Here are some points:
[ 0.7 -0.8  1.7 -0.3  1.   0.4  1.5  0.9]
[ 0.3  0.9  0.3 -0.3 -0.1  0.6  0.3  0.2]
[-1.7  0.7 -0.5  1.6  0.7 -1.5 -0.5  1.7]
[-0.2 -0.9 -1.5  0.2  1.9 -0.1  1.9 -0.7]
[-0.5  1.3  1.7  0.6  0.9  1.4  0.2 -1.3]
[-0.6  0.  -0.9  0.  -0.9 -0.6  0.1  0.3]
[-0.3  1.   1.2  0.7  1.   1.1  0.4 -1.2]
[ 1.1  1.   1.3  0.  -0.8  0.6 -0.3  0.8]
[ 1.  -0.5 -0.4 -0.1  0.1 -0.6  1.5  0.6]
[ 1.3  0.5  1.2 -1.7 -0.5  0.9 -1.2 -1.1]
[-1.5 -0.3  0.4  1.2  0.6 -1.4 -0.4  1.4]
[ 1.2  1.4  1.2 -0.2 -0.7  0.8 -0.6  0.6]
[ 0.9 -0.5 -0.4 -0.2 -0.1 -0.8  1.5  0.8]
[ 0.  -0.8  0.   0.   0.7  0.  -0.3  0.5]
[-0.7 -0.4  0.4 -1.5 -1.5  0.2  0.6  1.6]
[ 1.3 -1.6  0.5  0.3 -0.9 -0.3  0.7  1.1]
[ 0.6  0.1  1.3  0.8 -1.3 -0.7 -1.   0.2]
[ 0.7 -0.9 -1.3  1.   1.4 -0.5  1.4 -0.1]
[-0.5  1.   1.4 -1.2  0.4  1.3 -0.3 -1.3]
[-1.1 -0.5  1.2  0.8 -0.6 -1.2 -1.3 -0.4]
[-0.2  1.5  1.5  0.8 -0.4  0.8 -1.3 -0.4]
[-0.5 -1.  -0.8  0.6 -0.2 -0.7  0.  -0.9]
[ 0.6 -0.8  0.3 -0.3 -0.9 -0.1  0.3  0.3]
[ 1.5 -1.7  0.7  0.6  0.6 -0.5  1.4  1.2]
[ 1.1  0.8 -1.5  0.1 -0.7  1.2  0.4 -1.5]
[-0.6  0.8  1.1  0.8 -0.8 -0.8 -0.2  1.6]
[ 0.8  1.3 -0.5 -0.7 -1.2  0.9  0.6 -1.4]
[-0.3  0.6 -0.6 -0.3 -1.   1.1 -0.1 -1.2]
[-1.4 -1.   0.7  1.8  0.2 -1.8  1.4  1.2]
[ 0.7  0.7  0.2 -1.5  0.1  1.4  0.1 -1. ]
[-0.5 -1.   0.7  0.8  1.3 -0.3  1.2  1. ]
[-0.1  1.8 -1.9 -1.1  1.9  1.1 -1.8  1.4]
[-0.4 -0.8  0.3  0.7 -0.4 -1.3  0.4  1.6]
[-1.1 -0.1 -0.5  1.1  0.8 -1.4  0.2  0. ]
[-0.8  0.3 -1.1  0.8  0.5  0.6 -1.6  0.1]
[ 1.4  0.1  1.   0.8 -0.4 -0.7 -0.7  0.1]
[ 0.6  1.2  1.3 -1.2 -0.3  1.4 -0.9 -1. ]
[ 0.5  1.6 -0.6 -1.7  1.1  1.1  0.6 -1.6]
[ 0.7  1.2 -0.7 -1.4  1.1  1.   0.7 -1.6]
10 more points follow, each with its number after it:
[ 0.  -0.4 -1.1 -0.1 -1.4 -0.8  1.   0.3] 0
[ 0.4 -0.7  0.2 -1.1  0.8  0.2 -0.7  1.2] 1
[ 1.  -0.1  1.6 -0.1  1.2 -0.2 -1.7  1.9] 2
[-0.1 -0.6 -1.3  0.   1.7 -0.1  1.5 -0.5] 3
[ 0.9 -0.7  0.5 -1.   0.3 -0.3 -1.3  0.8] 4
[ 0.6  0.9  0.1 -0.6  0.1  1.   0.4  0. ] 5
[ 0.2  0.1 -1.5 -1.5 -1.3 -0.6 -0.5  1.6] 6
[ 1.3  0.9 -0.7 -1.1  1.8  0.4  0.1 -0.9] 7
[ 0.2 -1.  -0.8  0.4 -0.4  0.5  0.   1.6] 8
[-0.6  1.2  1.9 -1.3  0.7  1.7 -0.5 -1.5] 9
Which three of these numbered points are nearest to each point below, ignoring the 2 directions in which the first points spread most? Their numbers follow each, nearest first.
[ 1.1 -1.1  0.8 -0.8  0.  -0.7 -1.3  1.2] > 4 1 2
[ 0.6  0.7  0.1 -0.5 -0.1  0.7  0.5  0.1] > 5 3 8
[ 1.6 -1.2 -1.6 -1.5  0.6 -0.5  0.6 -1.1] > 4 1 7
[-0.2 -0.7 -0.8  0.5 -0.8  0.4 -0.1  1.4] > 8 5 0
[ 0.9 -1.4  0.1 -0.8 -0.8 -1.1 -0.8  1. ] > 4 1 6
[-0.1 -0.8 -1.5  0.2  1.8 -0.2  1.7 -0.7] > 3 5 7
[-0.3 -1.1 -1.5 -0.9 -0.1 -0.2 -1.4  1.8] > 6 1 8
[ 1.2  1.7 -1.5 -1.   1.8  1.8 -1.1 -1.1] > 7 3 2
[-0.4 -0.1 -1.2 -0.2 -0.8 -0.5  0.4  0.1] > 0 5 3
[ 1.5  0.7 -0.7 -1.3  1.8  0.7  0.2  0.6] > 2 7 1
[ 1.3 -0.2 -1.1 -0.2 -0.6  0.3 -0.7  1.6] > 8 6 4
[-0.2 -0.6 -1.1  0.1  1.5  0.1  1.5 -0.7] > 3 5 9
[ 1.3  0.3 -0.8 -1.4 -0.6  0.2  1.1  1.6] > 6 5 8
[ 0.6  1.  -1.6 -0.9  1.5 -0.2 -1.  -1.7] > 7 3 4
[-0.7  0.8  1.8 -1.   0.7  1.3 -0.3 -1.4] > 9 3 5
[ 0.3 -0.9 -1.3 -0.6 -1.3  0.   1.   1.7] > 8 6 0
[-0.9 -0.3 -0.4  1.1  0.8 -1.1  0.4  0. ] > 3 7 5
[ 1.2  1.4  1.7 -0.1 -0.8  0.8 -0.4  0.6] > 5 3 7
[ 1.4  1.4 -1.8  0.4  1.5  1.2 -1.8 -0.6] > 7 3 2
[ 0.7 -0.2 -1.  -1.6 -0.1 -0.1 -1.4 -0.6] > 4 1 6
[-1.2 -0.9 -1.1  1.4 -1.8 -1.3 -0.3  1.1] > 0 8 6
[ 0.9  1.   1.5  0.1 -0.9  0.5 -0.1  0.8] > 5 3 7
[-0.5 -0.4  1.2  0.8 -0.2 -0.6 -1.   0.8] > 3 5 7
[ 0.8 -1.1 -0.9 -0.7  1.4  0.5  0.8  1.5] > 1 4 8
[-0.9 -1.4  0.4 -0.6  1.7 -0.4 -1.5  1.5] > 1 4 2
[ 0.8  1.6 -0.5  0.1  1.   0.4 -0.9 -1.1] > 7 3 5
[ 1.3  1.4  1.7 -0.1 -1.   0.7 -0.4  1. ] > 5 7 8
[-0.5 -1.2  0.  -1.4  0.   0.1  0.   1. ] > 1 4 8
[ 1.3  1.3 -1.6  0.3 -1.6  1.1  0.5 -1.2] > 0 8 5
[ 1.2  1.2 -1.5  0.2 -1.6  1.2  0.2 -1.2] > 0 8 5
[-0.6  1.5  0.4  0.2 -0.5  1.  -1.  -1.8] > 3 5 9
[ 1.  -0.3 -1.6 -1.5  0.8  0.  -0.8 -0.4] > 4 1 7
[-1.1 -1.3 -1.2  0.8  0.3  0.1 -1.1  0.5] > 8 3 1
[-1.  -1.4 -0.9  0.2 -1.4  0.3  1.   1.3] > 8 0 5
[ 0.5 -0.8 -1.2 -0.7 -0.9  0.1  1.1  1.2] > 8 0 6
[ 0.1 -1.1 -0.9  0.9  1.6 -0.2  1.2 -0.7] > 3 5 7
[-0.4  0.1 -1.7  0.8  1.6 -0.4  1.5 -0.9] > 3 5 7
[-0.6  1.4  0.3 -0.1 -0.6  1.1 -1.  -1.8] > 3 5 9
[-0.1 -1.2 -1.7  0.  -1.6  0.4  1.4  0.1] > 0 8 5
[ 1.   1.6 -1.8 -1.1  1.4  1.7 -1.7 -1.8] > 7 3 4
[ 1.6 -1.8 -0.7 -1.7  0.3  0.6 -1.   0.5] > 4 1 8
[-0.1  1.4  1.2  0.5 -0.3  1.2 -1.6 -0.8] > 3 5 7
[ 0.7  0.6  0.1 -0.7 -0.1  0.7  0.2  0.1] > 5 3 8
[ 1.1  1.2 -1.3  0.1  1.1  1.2 -1.5 -0.8] > 7 3 8
[-2.  -0.4  0.6  1.6  0.4 -1.7 -0.5  1.4] > 3 9 7
[ 0.8 -1.5 -1.1  0.   1.5 -0.3  1.   1.2] > 1 4 5
[-1.1  0.4  0.9  1.1 -0.9 -1.3 -0.7  0.2] > 3 5 0
[-1.1  0.1  0.9  1.2 -1.  -1.4 -0.5  0.2] > 3 5 0
[ 1.5  0.3  1.   0.1 -0.2  0.9  1.4  1.6] > 5 8 3
[-0.1 -0.1 -1.2 -0.2 -0.8 -0.4  0.2  0.4] > 0 8 5
[ 0.1  1.4  0.2 -1.4 -0.2  0.9 -1.2 -1.3] > 3 7 5
